First come named moves, each a turn or a mirror, each shown by rows before and after it. For each pair of rows after them, which moves, in which order, take the first row to the second? The first pair is done for you.
move P:
[ 2.18  0.01 -1.16 -1.32  0.02 -1.06 -1.34 -0.73 -1.44  0.47 -0.53  0.27
  2.03 -0.73 -0.34 -1.09  0.41 -1.32 -2.15 -1.25  1.92  0.32  0.62 -2.22
  0.74  0.86  1.16  0.41 -1.94 -0.59  0.43]  ->  [ 1.98  0.11 -1.12 -0.90 -1.09 -0.70  0.03 -0.50 -0.56 -0.10 -0.30 -1.03
  2.46 -0.98 -0.53 -0.75 -0.92 -1.07 -2.95  0.13  1.48  0.31  1.24 -1.29
  0.48  0.46  2.11  1.56 -1.83  0.57  0.13]
[ 1.32  0.83 -0.06 -0.81 -0.20 -1.42 -0.12  0.42 -0.35  0.60 -1.09 -0.61
 -0.03  0.20  0.04  0.21 -0.21 -0.68 -1.44 -0.51  0.90 -0.15  0.22  0.18
  0.09  0.13  0.00  2.20 -0.20 -0.90 -1.53]  ->  [ 1.42  0.92 -0.12 -0.68  0.07 -1.41 -0.12  0.43 -0.51  0.68 -1.22 -0.50
  0.02  0.18  0.23  0.38 -0.05 -0.69 -1.13 -0.70  0.67 -0.17  0.20  0.06
  0.13  0.26 -0.02  1.99 -0.22 -0.87 -1.59]
[-0.04  0.20 -0.43 -1.61  0.27 -0.78  0.18 -1.46  0.50  0.83 -1.51  0.00
  0.89  0.82 -0.91  0.75 -1.97 -1.46 -2.10  0.65  0.26  0.49  1.15 -0.17
  1.58  1.41  1.02 -0.08 -0.07 -0.76 -1.60]  ->  [ 0.15  0.17 -0.62 -1.80  0.73 -1.04 -0.46 -1.63  0.11  1.12 -1.60  0.46
  0.41  0.82 -0.82  0.52 -1.30 -1.69 -1.69 -0.07  0.46  0.49  0.80 -0.59
  1.82  1.64  0.56 -0.54 -0.11 -1.61 -1.47]
[ 0.38  0.57  2.46 -0.54  0.44 -0.97 -0.56  0.66  0.44  0.64  1.49 -0.27
 -0.96  2.30  0.76  0.79  0.17  0.04  2.63 -1.19  0.35  0.89 -0.44 -0.90
  0.58  0.08 -1.34 -0.39 -0.24 -0.25  1.51]  ->  [ 0.23  0.80  2.38  0.04 -0.65 -0.64  1.01  0.94  1.54 -0.22  1.86 -1.68
 -0.38  2.12  0.49  1.01 -1.16  0.36  1.63  0.45 -0.22  1.02  0.24  0.12
  0.31 -0.11 -0.13  0.87 -0.18  0.88  1.24]
move G:
[-0.63  0.16  0.43  0.49  0.45  0.02  0.18  0.98 -0.23  0.09  0.46  0.03
 -0.43  0.15 -0.09 -1.03  1.48  0.13  1.52 -1.44  0.51 -0.79  0.17 -0.25
  0.08 -0.80 -1.02 -0.58  0.20  0.93  0.56]  ->  [ 0.01  0.78  0.16  0.39 -0.89 -0.55  1.38  0.84  0.65 -0.30  0.21 -1.24
  0.24  0.33 -0.33 -0.06 -0.34  0.06 -0.37  0.43  0.36 -0.12  0.72  0.79
 -0.34 -0.53  0.32  1.53  0.08  1.82 -0.60]
[-1.73  1.37  1.29  1.11 -1.36  0.75  1.45  3.44  1.17 -0.76  0.08 -0.96
 -0.24 -0.47 -1.10 -0.62  0.96  0.87  0.16 -2.29  0.93 -1.45  0.80  0.44
 -0.23 -1.25 -0.06  2.93  1.12  1.43  0.59]  ->  [-1.80  1.28  1.64  1.23 -0.97  1.03  1.24  3.59  0.87 -0.56 -0.03 -0.65
 -0.41 -0.68 -1.11 -0.80  1.22  0.92  0.68 -2.66  0.90 -1.49  0.54  0.27
 -0.01 -1.38 -0.39  2.36  1.38  1.11  0.99]
[ 0.03 -0.56 -0.28  0.14 -0.10  0.01 -0.30 -0.79  0.15 -0.42  0.03  0.07
 -0.47  0.18  0.36  0.97 -0.62  1.41  0.19  0.90 -0.31  1.17 -0.37 -0.34
 -0.60  0.85  0.06  0.10  0.88  0.00  0.08]  ->  [-0.16 -0.66 -0.14  0.22  0.06  0.18 -0.36 -0.77  0.05 -0.35 -0.01  0.25
 -0.55  0.21  0.37  0.63 -0.38  1.47  0.50  0.60 -0.24  0.81 -0.60 -0.68
 -0.35  0.90 -0.39 -0.30  0.89 -0.06  0.31]
move S:
[ 0.38  0.21 -0.19 -0.59  1.74  0.22 -0.49 -0.05 -1.48  0.69 -1.15  0.73
 -0.39 -0.65  0.03 -1.65  1.53 -0.74  1.73 -2.23  1.01 -0.80  0.27 -1.03
  0.12 -0.12 -1.08 -1.68 -0.80 -1.46  0.19]  ->  [ 0.28  1.66 -0.42 -0.33  1.24  0.32  0.44 -0.15 -1.19  0.43 -1.35  0.09
  0.09 -1.49  0.17 -1.51  0.23 -1.52  0.51 -0.76  0.74 -1.71  1.90  0.22
  0.19 -0.78 -0.17 -1.38 -1.71 -1.81 -1.01]
[-0.78  2.00  1.19  2.03  0.52  1.56  1.17  0.80  0.03  0.16  0.26 -1.42
 -1.52 -0.20  0.44  0.35  0.49  0.65  0.46 -0.81  0.30 -1.45 -2.05  1.70
  0.33 -0.93  0.23 -0.34  0.51 -1.33  0.73]  ->  [-0.61  2.00  1.31  1.99  0.20  1.54  1.48  0.86  0.51 -0.03  0.23 -1.82
 -1.57 -0.28  0.20  0.43  0.08  0.71  0.14 -0.61  0.31 -1.20 -1.74  1.94
  0.15 -0.80  0.50  0.36  0.44 -1.15  0.50]
[ 0.40 -0.58 -0.49  0.37 -0.56 -0.28 -0.59 -1.78 -0.57 -0.53  0.40 -0.03
  0.31 -0.14  0.38  1.34 -1.84 -0.68 -0.90  2.65 -0.36  1.19 -0.89  0.08
 -0.11  0.49  0.46 -1.34 -0.23 -1.10 -0.51]  ->  [ 0.57 -0.78 -0.58  0.25 -0.84 -0.30 -0.36 -1.66 -0.31 -0.49  0.40  0.03
  0.34  0.11  0.44  1.51 -1.80 -0.26 -0.85  2.41 -0.35  1.56 -1.31 -0.08
 -0.03  0.52  0.56 -0.81  0.16 -0.62 -0.18]
move A:
[ 0.20  0.40  0.23 -0.76 -1.73  0.64 -0.31  0.21 -0.72 -0.36  1.37 -0.64
  0.70  0.75 -1.36  1.62  0.36 -0.48 -2.03 -0.74  1.06  2.04 -1.22 -0.55
  1.30  0.45 -0.23 -0.54  0.33  0.11 -0.91]  ->  [ 0.12  0.54  0.12 -0.87 -1.59  0.69 -0.36  0.32 -0.72 -0.48  1.38 -0.59
  0.60  0.94 -1.35  1.54  0.44 -0.46 -1.91 -0.72  1.12  2.25 -1.21 -0.33
  1.37  0.25 -0.15 -0.40  0.25  0.08 -0.80]
[-1.05  1.42  1.51  3.19 -1.51 -0.67  0.88  0.87  1.00  0.70  0.45 -2.29
 -1.33  0.59  0.67  0.24  0.82  1.80 -0.60 -1.27 -0.50 -0.87  0.93  1.41
 -0.24 -0.45 -0.25  0.80 -0.68 -0.66  0.34]  ->  [ 1.90 -0.11 -0.58 -0.51 -1.42 -1.72 -0.51 -0.22  0.35  0.36 -0.88 -1.56
  1.41 -0.36 -0.93 -0.27 -0.68  0.96 -1.59  0.66 -0.12 -1.13  3.15 -0.52
 -1.25  1.11  0.86  1.86 -0.80  1.41 -0.29]
[ 0.36 -0.20  0.51 -0.21 -0.50  0.14  1.06  1.47  0.27  0.21  0.15 -1.28
  0.47 -0.10 -0.86 -1.27  0.99  0.53  0.69 -0.94  0.24 -1.01  0.88 -0.27
  0.05 -0.67  0.15  0.82  0.41  1.50  0.39]  ->  [ 0.30 -0.21  0.58 -0.18 -0.43  0.22  1.14  1.28  0.30  0.18  0.16 -1.37
  0.56 -0.26 -0.73 -1.24  0.98  0.53  0.81 -1.02  0.24 -0.99  0.90 -0.17
  0.05 -0.63 -0.07  0.74  0.43  1.42  0.39]
move M:
[-2.08  1.26  0.70  0.59 -0.17  0.43  1.58  1.91  1.10  0.68  0.03 -0.29
 -1.73  0.10  0.56 -0.79  1.55  0.28  1.08 -2.12 -0.30 -1.70  0.06  0.75
  1.14 -1.58 -0.63  0.21  0.23 -0.56  0.18]  ->  [-2.55  0.09  0.66  1.18  0.20  0.80  0.67  0.28  0.76  0.33  0.60  0.38
 -1.91  0.66  1.29  0.41  1.26  0.55  1.40 -1.29 -0.71  0.16 -1.88  0.24
  1.17 -1.10 -1.17 -1.14  0.47 -1.90  0.87]
[-0.31 -0.71  0.06 -0.74  0.51 -0.28 -0.58  1.03 -0.60  0.95  0.07  0.40
 -0.53  0.86  0.73  0.42  1.21 -0.06  1.03 -1.35  0.61  0.84 -1.15 -0.95
  0.54 -0.20 -1.71 -0.17  0.07 -0.86 -0.09]  ->  [-0.09 -0.04  0.01 -0.90  0.45 -0.57 -0.15  1.78 -0.57  0.97 -0.26  0.18
 -0.43  0.59  0.59 -0.13  1.43 -0.50  0.83 -1.60  0.79 -0.01 -0.14 -1.09
  0.45 -0.45 -1.42  0.42 -0.46 -0.65 -0.66]
[-2.09  2.22  1.13  1.70  0.88  0.41  1.03  0.80  0.37  0.37  0.52  0.40
 -1.02  0.49  0.36  1.39  0.68 -1.17  0.78  1.64 -1.87 -0.92 -0.50  2.78
  1.05 -1.48 -0.54 -1.13 -0.85 -1.46 -0.85]  ->  [-2.19  1.93  1.67  1.72  0.28  0.77  2.18  1.87  1.01  0.19  0.77 -0.18
 -0.83  0.37 -0.26  0.82  0.92 -0.56  1.43  1.22 -1.63 -1.37  0.00  2.55
  0.98 -1.83 -0.31 -0.20 -0.15  0.30 -0.42]
[ 0.90 -0.01 -2.11  0.93 -0.72  0.48  1.90 -1.08 -1.40 -0.15 -0.49  1.80
  2.96 -2.16 -0.81 -1.44  0.25 -1.54  1.08  1.44  0.23 -2.07  0.32 -0.52
 -0.33  0.01 -1.01 -2.03 -0.25 -0.14  0.09]  ->  [ 0.51 -0.98 -1.62  1.14 -1.08  1.07  2.29 -0.63 -1.12 -0.38  0.14  1.39
  3.09 -1.68 -1.17 -1.55  0.46 -0.59  1.76  1.45  0.17 -2.00  0.16 -0.61
 -0.56 -0.07 -0.81 -1.69  0.70  1.47  1.15]
Now pairs of rows:
(two moves a pair)
[ 1.86  2.13 -0.59 -1.33  0.93 -1.04  0.66  2.96  1.31  1.28 -2.26 -1.79
  0.39 -1.44 -1.81 -3.12 -0.66 -1.79 -0.74 -0.66  1.78 -4.11  3.70  0.88
 -0.30 -1.69  0.92  2.01 -1.72  2.75 -1.07]  ->  [ 0.19 -4.14  0.03  0.41  0.43  0.78 -2.01 -1.87  1.90  0.17  0.87 -0.02
 -0.62  2.47 -0.27  1.37 -1.72  1.78  0.68  1.34  0.12  3.77 -4.77 -1.00
 -0.83  0.74 -0.41 -0.82  1.86  1.76  3.28] => S then M
[ 0.17  0.71  0.14 -0.42  0.97 -0.44 -0.24  1.04 -0.33  0.88 -0.78  0.06
 -0.15  0.06 -0.59 -0.90  0.89 -0.33  0.06 -1.46  0.72 -1.02  1.03 -0.76
  0.29 -0.01 -0.62  0.09 -0.09  0.20  0.06]  ->  [ 0.64  0.79 -0.24 -0.58  0.58 -0.83 -0.10  1.13 -0.22  0.79 -0.97 -0.27
  0.04  0.08 -0.69 -0.46  0.19 -0.45 -0.67 -0.90  0.76 -0.85  0.95 -0.55
  0.03  0.27 -0.28  0.85 -0.29  0.04 -0.50] => G then P
[-0.15  1.77 -0.41  0.97 -2.08 -0.31  1.87  0.82  1.42  0.61  0.10 -0.18
 -0.36  1.44  1.23  0.36 -1.52 -0.19 -1.01  0.90 -0.48  0.63  0.16  0.93
 -1.36 -0.10  1.19 -0.29 -1.19 -0.24 -1.27]  ->  [-0.91  2.09 -0.03  1.55 -0.71  0.42  1.49  0.74  0.53  0.91  0.29  0.55
 -0.72  0.90  1.64 -0.64 -0.23 -0.53  0.72  0.03 -0.60 -0.52  0.49  0.67
 -0.88 -0.77  0.28 -2.53 -1.39 -1.28 -0.71] => G then S
[ 0.29  1.87 -0.42 -0.31  0.17 -0.96 -1.03  1.42 -0.49  1.06 -0.81  0.31
 -0.71 -0.20  0.13 -0.39  0.63 -0.44 -0.85 -1.01  0.99 -1.14  0.62  0.37
  0.02 -0.78 -0.12  0.91 -0.72 -0.25 -1.05]  ->  [-0.89 -0.59  0.37  0.74 -0.94  0.58 -0.33  0.53  0.80  0.20  0.97 -0.24
 -0.59  1.22  0.12  0.64 -0.31  1.75 -0.14  0.21  0.16  1.04 -1.41  0.29
 -0.30 -0.78  0.18  0.63  1.12  1.41  0.86] => P then M
[-0.11 -0.11 -0.65 -0.93 -0.69  0.37  1.40  0.25  0.26 -0.15  0.07 -2.38
  1.09 -0.43 -0.35  0.13 -0.06 -0.94 -0.81 -0.85  1.46 -0.57  0.83  0.41
 -0.10  1.58  1.48  0.68 -0.02  2.15  0.07]  ->  [-0.17 -0.97 -0.50 -0.97 -0.12  0.52  0.37  0.41 -0.18  0.29  0.47 -1.63
  0.61  0.02 -0.36 -0.25  1.08 -0.70  0.43 -2.01  1.58 -0.24 -0.14 -0.78
  0.03  1.87  0.64  0.11  0.57  2.03  1.08] => S then G
[ 1.21  0.14 -0.23 -1.20 -0.08 -0.19  1.13  0.92  0.60  0.36 -0.77 -0.24
  1.48 -1.01 -0.97 -1.41 -1.05 -0.43 -0.64  0.72  1.04 -1.64  2.55 -0.32
  0.04  0.41  1.15  0.84 -0.14  1.74 -0.92]  ->  [-1.05  1.42  1.35  1.59  0.86  0.54  1.15  1.89  0.26  1.07  0.08  0.04
 -1.21  0.12  0.59 -1.17  1.19 -0.06  0.73 -2.20  0.82 -1.15  0.31  0.73
  1.10 -0.67 -0.72 -0.80  0.11 -0.78  0.04] => A then P
[ 0.19 -1.01 -0.77 -1.03  0.14  0.49  0.05 -0.80  0.73 -0.02 -0.31 -0.12
  1.55  0.51 -0.72 -0.08 -1.48 -0.45 -0.43  1.01 -0.82  0.14  0.10  1.26
 -0.14 -0.04 -0.42  0.18  0.34  0.95 -0.35]  ->  [-0.91 -0.70  0.18  0.50  0.20  0.87  0.43 -0.35  1.08  0.28  0.15  0.11
  0.15  1.21 -0.11  0.35 -0.30  0.18  0.25 -0.21 -0.87  0.52 -1.19  1.64
  0.42 -0.48 -1.19 -0.04  0.84  0.44  0.36] => S then A
[ 0.39 -2.97 -0.92 -1.82  0.02  0.29 -1.01 -0.28 -0.61 -0.06  1.25  0.63
  0.77  0.23 -1.40 -1.27  0.37  0.94  1.19  0.01 -0.02  0.77 -0.21 -1.94
 -0.46  0.66 -0.09 -0.42  1.02  1.58  1.88]  ->  [ 1.15 -2.62 -1.53 -2.23  0.01 -0.46 -1.71 -0.41 -0.63  0.13  0.71  0.73
  0.62  0.15 -1.40 -0.84  0.23  0.68  0.42 -0.27  0.30  1.11 -0.52 -2.03
 -0.57  1.24 -0.07  0.11  0.86  0.93  1.24] => G then P
[-1.43 -0.92 -0.90 -2.19 -0.22  1.26  0.61 -1.68 -0.17 -0.46  0.19 -0.38
  1.57 -1.70 -1.59  0.63 -1.52 -0.05 -0.92  2.21 -0.35  0.19  1.94  0.72
 -1.49 -0.08  1.69 -1.69 -0.33  2.43  1.12]  ->  [-1.40 -0.50 -0.99 -2.18 -0.01  0.89  0.53 -1.51 -0.36 -0.44 -0.17 -0.15
  1.57 -2.11 -1.68  0.36 -1.40 -0.45 -1.18  2.24 -0.07 -0.30  2.37  0.96
 -1.51 -0.09  1.72 -1.71 -0.88  2.01  0.43] => M then M
[-1.24 -3.05  0.92  2.10 -0.16  2.43  1.23 -0.16  0.14 -0.81  0.83  0.21
  0.14 -0.17 -0.74  1.01  1.46  2.03  2.32  0.85 -1.11 -0.85 -0.30 -0.19
 -0.51 -1.63 -0.49 -2.44  0.03  3.03  1.75]  ->  [ 0.27 -4.12 -0.15 -0.06  0.11  1.77 -0.15 -0.99 -0.60 -0.85  0.19  0.84
  1.32 -0.77 -1.47  0.36  1.20  1.37  2.24  1.23 -0.91 -1.11  0.41 -1.45
 -1.09 -0.51 -0.19 -2.32 -0.18  3.55  1.35] => P then A
[-0.11 -1.07 -0.15 -0.48  0.11 -0.42  0.06 -0.19 -0.65 -0.62  0.02  0.63
  0.28  0.00 -0.29 -0.38 -0.54  0.01 -0.38  0.38  0.00  0.68 -0.47 -0.58
 -0.33  0.34 -0.12 -0.19  0.35  1.07  0.80]  ->  [ 0.18 -0.26 -0.28 -0.59  0.38 -0.73 -0.04  0.03 -1.15 -0.24 -0.59  0.77
  0.25 -0.54 -0.32 -0.82 -0.29 -0.72 -0.32 -0.07  0.30 -0.12  0.46 -0.46
 -0.05  0.16 -0.27 -0.53 -0.30  0.30  0.05] => S then M
[ 0.24  0.83 -0.02 -0.08  0.41 -0.46  0.14 -0.17 -0.71 -0.18 -0.39 -0.21
 -0.49 -0.67 -0.51 -0.08 -0.14 -1.09 -0.21  0.27 -0.15 -1.27  0.20  0.55
  0.08  0.12  0.17 -0.46 -0.96 -0.75 -0.60]  ->  [ 0.04  0.02  0.35  0.20  0.84 -0.10 -0.04 -0.03 -0.77  0.15 -0.25  0.34
 -0.76 -0.49 -0.51 -0.34  0.64 -0.83  0.56 -0.64 -0.15 -1.27 -0.20  0.05
  0.10  0.24 -0.24 -1.02 -0.67 -0.59 -0.01] => S then G
